Y: rows in 3 groups, each row roughly a mix of its group's directions (some rows in no group)
Y (104 x 10)
[[-1.68  2.56  3.25 -0.60  2.39  0.37 -2.58 -4.08  0.75 -0.57]
 [ 2.35  0.95  4.37 -2.14  1.11  3.74 -0.98 -1.09 -1.25 -1.15]
 [-1.20 -1.78  2.64 -1.76 -1.88 -2.71  0.76  4.67  0.94 -1.27]
 [-0.07  1.39  2.76 -0.87  4.05  2.69 -1.77 -3.61  0.28 -0.42]
 [-5.06 -1.48  0.36 -0.19  1.37  1.80  1.88 -1.11  3.48  0.64]
 [ 1.95 -0.74 -2.07  0.50  1.67 -0.25  4.02 -2.49  4.04 -0.06]
 [ 1.06  0.10  1.62  0.93  2.00  5.60 -2.29 -2.26 -0.11 -0.03]
 [ 2.43  2.52  3.73 -2.92 -0.21  1.98 -1.97 -2.34 -1.46 -0.38]
 [-3.93 -4.16 -0.34  1.09  2.42  0.31  1.65  1.26  2.38  0.67]
 [ 0.16  3.42  3.08  0.81  0.86 -2.14  2.25  4.15 -0.79 -0.52]
 [ 4.79 -3.73  0.10 -2.32 -1.72  0.00 -0.23  0.46 -1.08 -1.94]
 [-1.40 -0.23  3.21 -1.24  3.73 -0.03 -2.91 -3.44  1.14  1.02]
 [ 0.56 -1.25  0.60  0.20 -1.04  5.60 -2.47 -2.21  1.89 -1.06]
 [-1.59 -0.21  1.01 -1.08 -0.77  0.63 -3.59  3.99 -3.92  0.69]
 [-1.89 -0.32 -4.60  1.87 -2.95 -2.27  2.22  1.80  0.17 -0.05]
 [ 2.02  1.35 -2.90 -0.90  0.02  4.27 -2.04 -2.89 -1.07 -1.85]
 [ 1.03 -2.06  1.48  1.20  0.48 -0.51 -1.24  3.76  4.82  1.42]
 [-1.76  3.04 -0.60  0.57 -2.37 -2.55  2.80 -3.22 -2.08 -1.65]
 [ 0.22  0.88  3.05 -0.29 -1.11 -1.68  2.04  5.09  2.46  0.04]
 [-1.16 -1.40 -0.82 -2.28  1.19 -3.70 -0.38  3.70  0.84  3.40]
 [ 0.52  0.55 -1.50  0.54  2.03  0.32  2.80 -3.94  4.41  0.52]
 [-0.47  1.57  1.97  0.18  0.67 -3.00  3.17  4.86 -0.28 -0.80]
 [-0.26  3.06 -0.55 -3.80  0.74 -2.54 -2.82 -1.49 -2.67  1.37]
 [ 2.04 -0.07  0.94  3.04 -0.42  4.41 -0.39 -1.98  0.63 -3.47]
 [ 0.91 -1.61 -0.18  1.04  1.39  4.89 -3.76 -1.70  1.08 -1.35]
 [ 2.28  1.42  4.44 -1.98  1.21  4.06 -0.21 -0.97 -0.12 -0.78]
 [-2.05 -0.04 -2.70  1.80 -2.44 -4.84 -0.17  0.58  1.79  1.63]
 [-2.12  1.05 -1.29 -0.76 -0.63 -4.56  3.95  1.07 -0.83  1.98]
 [ 6.58 -0.14  0.71 -0.45 -0.34  1.46  0.17  0.54 -1.83 -0.67]
 [ 1.82  0.00 -3.03  1.19 -2.08 -1.59  3.82  3.78 -0.75  0.39]
 [-1.55  0.20  2.57 -2.41  0.99 -0.90 -3.59  0.43  1.97  4.10]
 [ 0.83 -0.27 -0.55 -0.16  2.40 -1.52  4.39  3.60  2.87  0.86]
 [ 4.70 -2.61  1.07 -2.94 -1.49 -0.01 -0.42 -1.32 -0.39 -2.73]
 [-1.82  0.15  2.45 -1.23 -2.86  0.22 -4.19  2.05 -3.00 -0.77]
 [ 0.32 -2.87  1.43 -1.53 -0.16 -1.90  1.74  5.00  2.45  0.23]
 [ 2.94  2.68 -1.47 -1.52 -0.69 -0.31 -2.05 -1.94 -4.46 -1.29]
 [ 5.15 -1.05  0.25 -1.76 -1.61  0.59 -0.73 -1.28 -2.78 -2.59]
 [-4.31 -2.31 -0.57  0.44  3.33  2.55  2.60 -0.03  0.92 -0.83]
 [-2.50 -0.31 -2.63 -1.90  1.65 -4.65  0.04  1.27 -0.98  2.57]
 [ 5.17  2.68  2.08 -1.23  0.43  0.67 -2.24 -1.20 -1.89  0.00]
 [ 1.00 -0.02 -1.62  0.34  1.06 -0.49  3.90 -2.97  4.59 -0.42]
 [ 3.46 -3.69 -0.32 -1.86 -2.15  1.24 -2.43 -2.25 -1.31 -1.54]
 [ 3.51  2.02  3.47 -2.78  1.49  2.72 -0.83 -1.71 -0.85  0.56]
 [-1.68  0.00 -1.34  3.25  1.00  1.40  5.13 -1.58 -1.82 -0.38]
 [-1.16  0.31  1.75 -1.90 -1.64  0.72 -4.29  1.56 -4.18 -0.86]
 [-3.97 -4.40 -1.46  0.13  0.51  0.14  1.23  0.87  2.72  1.79]
 [ 3.70 -2.96  2.21 -1.58 -2.97  1.25 -2.75  1.48 -0.53 -0.41]
 [ 1.01  0.02  1.76 -3.08  0.93 -1.24 -4.73  2.08  1.28  2.46]
 [ 0.40 -1.99  1.50 -1.94  0.99 -0.72 -4.93  2.33  2.51  1.66]
 [ 4.05 -1.20  2.31 -1.05 -2.50  2.74 -3.48 -0.08 -0.47  0.25]
 [-2.72  1.76 -0.28  2.51 -0.17  0.04 -0.76  4.63 -2.57  2.22]
 [ 1.54 -4.45  1.05 -2.56 -1.38 -0.14 -3.89  0.26 -1.19  1.41]
 [-1.62  1.67 -1.77 -0.01 -2.37 -4.89  3.50  0.16 -0.25 -0.16]
 [-2.05  0.87 -1.92  0.14  1.09 -4.78  3.29  0.93 -2.15  1.15]
 [-2.82  1.51 -2.57 -2.65  2.02 -0.46 -0.59 -2.60 -2.82  2.68]
 [-0.26 -4.09 -0.34 -0.25  1.51  1.62 -1.49  3.26  3.24  2.26]
 [-0.40  0.46  4.48 -1.93 -1.92  1.39 -3.77 -1.35  1.84  1.07]
 [ 0.09  2.75 -1.11  0.32 -1.71 -2.95  0.13 -2.86 -2.73 -3.77]
 [ 0.35 -1.30 -3.76  1.96 -1.04  1.21  3.74 -0.49 -1.64 -3.34]
 [-1.79  2.95 -2.06  2.12  2.08  1.31  3.76 -0.94  2.92  0.31]
 [-0.03 -1.81 -4.08  0.32 -2.62 -1.97  2.78  3.10  0.18  1.49]
 [-3.58 -5.59 -0.53 -0.88 -1.10  0.71  0.13  1.65  0.70  0.56]
 [-5.05 -1.10 -3.40  2.24 -2.28 -1.15  0.74 -0.01  0.22  0.18]
 [-1.28 -3.49  0.61 -1.48  0.73  3.54 -0.52  1.66  2.09  3.68]
 [-1.13  0.65  2.84 -0.74  3.57  2.60 -2.27 -3.71  1.28 -0.05]
 [ 2.66 -1.10  2.07 -4.16  0.31  2.69 -1.36 -0.85 -3.26 -0.09]
 [-2.50  0.02 -1.52 -0.35 -0.89 -3.42  4.47  0.08 -3.03  0.29]
 [ 0.80  5.15  1.97 -0.82  1.07  1.07  1.72 -3.42  0.05  1.34]
 [ 2.16 -1.51 -2.60  0.84 -3.39 -0.83  0.81  3.64 -2.86 -1.31]
 [-0.87 -1.60 -2.14 -0.13 -1.13  2.65 -4.11 -3.73 -1.71  0.58]
 [ 1.36  1.04  4.22 -2.32 -0.27 -2.01 -3.28  2.05  1.23  1.91]
 [ 0.49  4.61 -0.95 -0.36 -1.41 -2.00  1.47 -2.83 -2.91 -1.79]
 [-0.13 -2.99 -0.44 -1.15 -0.08 -2.48  2.46  5.24  0.29 -0.44]
 [ 1.00  1.50 -2.65  1.47  0.37  2.87 -1.26 -5.20 -0.84  0.52]
 [ 0.83 -0.35 -1.41  1.76  0.69  3.06 -3.72 -3.39 -2.21  2.11]
 [ 5.80 -0.37  0.65 -1.44  1.90  1.86  1.32  1.73  1.11  1.02]
 [-0.11  0.85 -2.19 -0.74  2.25  3.22 -2.25 -4.73 -0.31  1.16]
 [-3.84  1.16  2.77  1.38  1.44 -3.20  2.68  1.23  1.88 -0.44]
 [-4.65 -2.19  1.96  1.13 -0.36 -0.05  1.98  1.64  3.49 -0.07]
 [ 4.53  2.26 -0.71 -1.35  2.05 -1.05 -2.08 -2.11 -2.63  1.18]
 [ 1.69 -4.41  0.56 -1.57 -1.62 -1.14 -3.59  1.56 -2.44  0.26]
 [ 1.02  0.64  3.62 -3.41 -1.91 -2.13 -3.42  1.55  0.67  1.20]
 [ 1.70 -0.04 -3.81  1.66 -2.22  3.68 -1.83 -1.57 -2.21  1.05]
 [ 2.21  1.77  1.78 -3.19  0.79 -1.49 -4.95  0.86 -0.71  0.72]
 [-0.12 -3.39  0.83  0.84  2.47  0.19  1.04  4.33  1.89  2.82]
 [ 2.03 -0.70  1.56  1.39  1.35  5.23 -2.96 -1.29  0.65 -1.19]
 [-2.07  4.18 -2.20  1.83  0.96  0.71  3.31 -1.76  2.21 -0.17]
 [-0.09 -0.95 -1.07  0.06 -0.83  3.37 -4.53 -3.56 -0.82  1.56]
 [-1.10  3.13 -0.68  1.75  2.87  0.98  4.06 -0.63  3.04  0.71]
 [ 4.63  3.53 -2.07  1.33  0.56 -1.96  0.79  0.71 -2.26 -0.10]
 [ 0.52 -1.44 -0.79  1.95 -2.72  2.73 -3.65 -3.74 -0.42  1.13]
 [-6.02 -1.48 -2.12  1.50 -0.65 -1.90  0.34 -0.51  0.72  0.45]
 [-1.52 -1.03 -2.84  1.10  0.55  2.53 -2.89 -4.42 -0.68  1.64]
 [ 1.59 -3.73  0.46 -2.19 -1.62 -1.71 -3.73  0.81 -2.93  0.47]
 [ 1.59 -3.14  1.21 -2.11 -1.64 -1.08 -4.65 -0.12 -2.54  0.33]
 [ 4.66 -1.29  3.53 -0.95 -0.92 -1.78  0.30  0.94 -1.50 -2.52]
 [-1.50  0.19 -2.83  2.23  1.07  3.15  3.63 -2.83 -1.60 -0.51]
 [-0.60  2.75 -1.07  1.65 -4.10 -0.73  2.31 -2.87 -2.61 -0.95]
 [-1.50  2.51 -3.62 -2.57  0.74 -0.48 -2.04 -3.56 -2.01  0.71]
 [-0.12 -0.71  0.67 -1.69  1.66  3.83 -4.76 -1.31  1.17  1.83]
 [-2.86 -0.25  2.64  0.79  2.44  1.46  4.30  1.88  1.78 -1.10]
 [ 1.27 -3.52  1.00  2.64  0.71  0.46  1.79  4.21  2.60 -0.24]
 [ 4.70  2.25  3.40  0.25 -0.37  0.59  1.61  2.27  1.81  0.36]
 [-0.51  4.82 -0.31  2.20  0.67  0.37  4.19  0.30  1.64 -1.04]]

one row of each group, then the others: which group is each in?
[ 0.38  2.34  3.61 -0.68  2.28  1.85 -2.86 -3.69  0.62 -0.68]  Z
[ 1.85  0.71 -2.35  0.75  1.64  0.36  3.81 -3.35  3.43 -0.03]  F
[ 0.38  1.03 -3.54  3.15  0.70 -0.68  3.98 -0.87 -1.54 -2.62]  V

[-4.28  2.31  0.32  2.65 -0.86 -1.80  1.23  3.65 -0.22  0.90]  F
[ 0.03 -0.68 -3.43 -3.26 -1.53 -0.53 -1.38 -1.33 -3.87 -2.50]  V
[-0.81  2.54  0.63 -1.27  1.69 -5.49 -1.94  0.78 -0.18  1.99]  V
[-4.22  2.00  4.35 -0.45  0.87 -1.26  1.90 -0.57  1.51 -0.90]  Z
[-6.32  0.15 -1.62  0.39  0.95 -1.94  0.66 -1.11  1.11  0.23]  F
[-2.96 -1.18 -3.53  2.87  1.31 -3.09  0.84  0.29  2.33  1.43]  Z
[ 1.47 -3.72  1.39 -1.20  1.16  1.78 -2.07  3.98  1.79  1.80]  V
[ 0.04  0.56 -2.39  2.74  1.42  2.67  3.58 -2.19 -2.60 -1.85]  V
[-2.40 -0.74  0.64 -0.43  0.26 -3.45  3.25  4.24  1.61 -0.66]  F
[ 1.92 -1.01  0.30 -0.95 -2.65  1.32 -2.44 -5.10 -0.11 -1.98]  F
[ 4.16  3.35 -0.90 -0.65  2.14 -0.75 -0.18 -1.22 -3.70 -0.56]  Z
